In the data rows, 50 means zero.
Here are some numbered points:
37 54 68 48 38 23 62 61 54 56 59 61 61 40 0
48 43 45 49 41 51 54 99 88 84 86  5 87 17 1
52 41 40 46 41 54 43 63 51 51 43 43 57 58 2
51 48 45 41 50 46 50 37 21 63 47 45  0 35 3
49 47 52 44 44 51 56 28 56  0  0 99  0 99 4
50 52 48 55 46 54 49 59 43 63 59 44 55 41 5
50 52 54 51 51 45 49 56 48 62 59 47 58 45 6
51 58 51 54 56 50 46 41 38 59 60 52 63 46 7
53 48 43 55 50 53 55 13 68  0  0 71  5 80 8
52 49 50 52 49 56 49 56 45 59 60 45 59 46 9
49 49 43 49 46 48 52 55 44 64 55 43 59 45 10
57 56 42 47 44 45 57 61 42 59 46 47 61 37 11
53 52 53 48 46 54 50 49 49 63 56 51 53 54 12
46 45 53 48 46 45 45 48 51 62 62 50 53 57 13
49 46 43 51 46 50 54 67 42 69 55 38 49 35 14
55 47 51 45 44 52 47 56 32 63 53 37 46 39 15
58 39 54 47 56 53 57 70 21 71 39 43 36 47 16
52 51 46 47 48 51 46 54 46 64 62 47 55 50 17
50 48 43 50 49 47 48 27 56 19 32 62 25 67 18
52 52 51 51 55 59 40 44 48 66 53 51 57 47 19
52 50 41 52 51 49 48 56 50 60 56 47 59 43 20
48 49 43 50 46 51 45 91 82 68 73 25 75 21 21
56 47 25 38 44 65 60 58 52 38 57 52 58 42 22
47 49 39 47 46 51 51 18 71  8 49 52 25 53 23
43 50 39 47 72 60 50 21 39 23  1 83 20 99 24
46 49 47 51 48 50 49 54 46 64 53 51 58 42 25
49 47 43 44 48 49 49  0 99  0  0 99  0 99 26
48 49 44 59 52 61 48 48 44 59 55 48 45 23 27
42 63 54 48 54 35 46 64 52 79 38 33 64 49 28
51 65 50 46 58 75 43 44 66 40 39 53 28 56 29
48 38 53 59 30 51 62 60 47 63 56 59 68 48 30
51 54 57 51 52 56 61 40 43 62 57 40 57 44 31
48 48 44 49 47 51 51 50 46 59 55 47 59 44 32
35 39 59 43 44 46 51 61 48 70 62 56 57 58 33
46 55 40 43 46 57 58 64 40 57 48 56 57 40 34
54 47 45 50 53 46 48 45 49 63 63 51 57 48 35
50 49 44 52 49 44 48 54 44 68 54 41 56 48 36
56 47 64 41 46 71 56 92 79 86 46 62 70 45 37
Which three points above are nearest to each new point? Their numbers follow each, nearest first.
56 37 39 52 61 54 38 70 40 89 52 68 55 33 --> 25 14 20
47 51 15 57 40 56 51 45 44 72 67 37 61 44 --> 10 20 32
61 64 32 54 55 53 42 33 43 68 39 51 39 44 --> 19 7 36
43 45 50 46 54 46 46 51 56 30 34 84 73 63 --> 2 34 32
46 44 42 43 52 48 51 48 43 76 54 41 47 55 --> 36 17 10
55 49 47 55 52 51 50 50 44 61 58 46 59 48 --> 9 32 20
70 66 26 54 49 63 45 81 41 61 52 39 40 61 --> 2 5 17
52 51 41 55 56 52 46 32 44 70 49 53 50 54 --> 19 35 12
48 42 56 37 54 45 44 36 39 58 58 49 48 55 --> 13 35 12
54 51 44 57 40 22 46 79 71 60 64 37 51 23 --> 21 14 20
50 52 44 56 47 52 52 55 43 64 56 54 57 45 --> 25 5 32
52 50 45 50 46 46 49 54 44 66 63 47 57 49 --> 17 10 36
72 56 46 37 49 72 29 57 49 30 63 42 62 50 --> 22 9 2
49 52 49 54 53 49 50 53 46 62 60 49 60 42 --> 6 25 20
43 53 45 60 56 34 31 49 53 42 55 39 60 36 --> 20 6 32
29 41 49 52 52 37 61 60 62 67 50 45 68 35 --> 25 10 6
57 46 42 34 48 56 52 20 20  0  0 99  0 99 --> 4 24 8
50 67 62 47 52 58 55 48 48 61 72 50 51 60 --> 12 17 31
54 48 46 49 46 50 50 48 51 62 62 54 60 51 --> 35 17 12
47 48 43 46 49 49 53  0 99  0 32 66  0 55 --> 23 8 18
52 49 45 59 49 49 55 66 41 51 67 52 63 52 --> 9 5 20
50 54 41 52 45 47 49 50 43 56 66 44 54 51 --> 17 32 10
36 56 33 42 58 33 47 46 56 48 50 56 17 61 --> 18 13 29
50 43 99 55 49 48 45 43 24 80 52 16 51 79 --> 31 13 15
56 67 52 57 58 41 45 16 90  0 32 58  9 49 --> 23 18 8
